In the rows, zero is written as 128.
Rotation paths and how fast each direction turns (degrees a step)
Each turn is a multiple of 5 degrees from 10 to 175, or 0.
Rotation 1:
[131 130 124 123 132 141 131 128 137 136 117 134 131 123 136 131 129 120
 119 125 133 136 119 146 128 121 121 123 127 129 134 126 120 131 127 125
 131 124]
[134 131 126 123 137 133 133 130 132 135 120 130 128 125 138 128 126 119
 120 124 133 137 125 147 127 122 121 124 127 125 140 129 118 127 129 123
 135 126]
[133 132 124 119 140 137 130 126 134 134 121 129 130 118 139 131 126 115
 122 120 134 133 125 147 128 126 123 121 127 128 131 129 122 128 128 123
 133 126]
[132 130 125 121 130 136 129 133 135 134 118 134 131 119 138 126 129 119
 120 122 135 133 121 146 128 121 126 120 126 131 134 126 119 132 128 124
 133 124]
[129 130 126 123 137 136 130 129 133 137 116 135 127 126 135 131 127 118
 120 124 134 135 123 146 128 120 119 126 129 128 137 127 118 130 127 124
 133 122]
[135 132 124 123 136 139 133 126 135 135 121 128 131 122 139 132 126 120
 120 123 131 137 123 148 128 124 122 122 126 126 136 129 122 127 129 124
 133 128]
[133 131 126 119 135 131 130 132 132 133 121 132 129 118 140 126 127 116
 121 119 136 133 126 147 128 124 125 120 127 129 134 129 119 129 128 123
 136 125]
[129 130 125 120 134 139 128 128 135 136 117 135 130 120 136 130 129 116
 121 122 135 133 121 146 129 122 122 123 129 130 130 126 121 132 127 124
 131 123]
[133 130 125 125 132 137 133 130 135 136 118 132 130 125 138 129 128 122
 118 126 133 137 121 147 127 120 122 124 126 127 140 127 118 129 129 125
 133 125]
[133 132 125 121 142 134 131 127 132 134 121 129 127 122 138 131 125 116
 121 121 133 135 126 146 128 125 121 124 128 125 136 130 120 126 129 122
 135 126]
[133 131 124 119 133 138 130 129 135 133 121 130 133 117 140 129 128 117
 121 120 134 132 122 147 128 124 126 119 126 129 131 127 122 130 129 124
 133 126]
[130 129 126 122 132 134 129 132 133 135 117 136 129 123 136 126 128 118
 120 123 136 134 122 146 128 120 123 124 128 130 136 126 117 131 127 124
 134 122]
[131 131 125 124 138 140 131 125 135 136 118 131 129 125 136 133 127 119
 120 125 132 137 122 146 128 122 119 125 128 126 136 128 120 128 128 124
 132 125]
[136 132 124 121 135 134 133 130 133 134 122 128 131 120 141 127 126 118
 120 122 132 135 125 148 128 124 125 120 125 126 138 129 120 127 130 123
 135 128]
[130 131 125 119 137 134 127 130 132 134 119 134 129 118 137 128 128 114
 123 119 136 131 125 146 128 124 123 122 129 130 131 128 120 130 127 123
 135 123]
[131 130 124 123 131 140 130 129 136 136 117 134 131 123 136 130 129 120
 119 125 133 135 119 147 128 121 122 123 126 129 134 126 120 132 127 125
 131 124]
[133 131 126 124 137 133 133 130 132 135 119 131 127 126 137 129 126 119
 119 124 133 137 125 146 127 121 121 124 128 125 140 129 117 127 129 124
 135 125]
[133 132 124 120 139 137 131 126 135 134 122 128 130 119 139 131 127 116
 122 120 133 134 124 147 128 126 122 121 127 127 132 130 123 128 129 123
 133 127]
[133 130 125 121 130 135 130 133 134 134 119 134 131 118 139 125 128 118
 120 121 135 133 122 147 128 122 126 120 126 131 134 126 119 131 128 124
 134 124]
[129 130 126 123 137 137 130 128 134 136 116 136 128 125 135 131 128 117
 120 123 135 135 122 145 128 120 119 126 129 128 135 127 118 130 127 124
 132 122]
[134 132 124 123 135 139 133 127 135 135 121 128 131 123 139 131 126 121
 119 124 131 137 122 148 128 123 122 122 126 125 137 129 121 127 129 124
 132 127]
[133 131 125 120 137 131 130 131 131 133 121 131 129 119 140 127 126 116
 122 120 135 133 126 146 128 124 125 121 127 128 135 129 119 128 129 122
 136 125]
[130 130 124 120 134 139 128 128 136 135 118 134 131 119 137 130 129 116
 122 121 135 132 121 146 129 123 123 122 128 131 130 126 121 132 127 124
 132 123]
Directions:
[124 128 125 127 128 127 128 128 124 129 129 129 130 130 130 127 126 129
 129 129 130 130 128 130 131 128 127 126 127 128 125 131 125 129 129 130
 125 129]
0
[126 128 130 127 133 124 127 128 125 128 127 130 125 129 126 128 127 125
 129 126 130 127 131 127 128 128 126 130 131 128 128 129 126 127 127 127
 130 126]
145
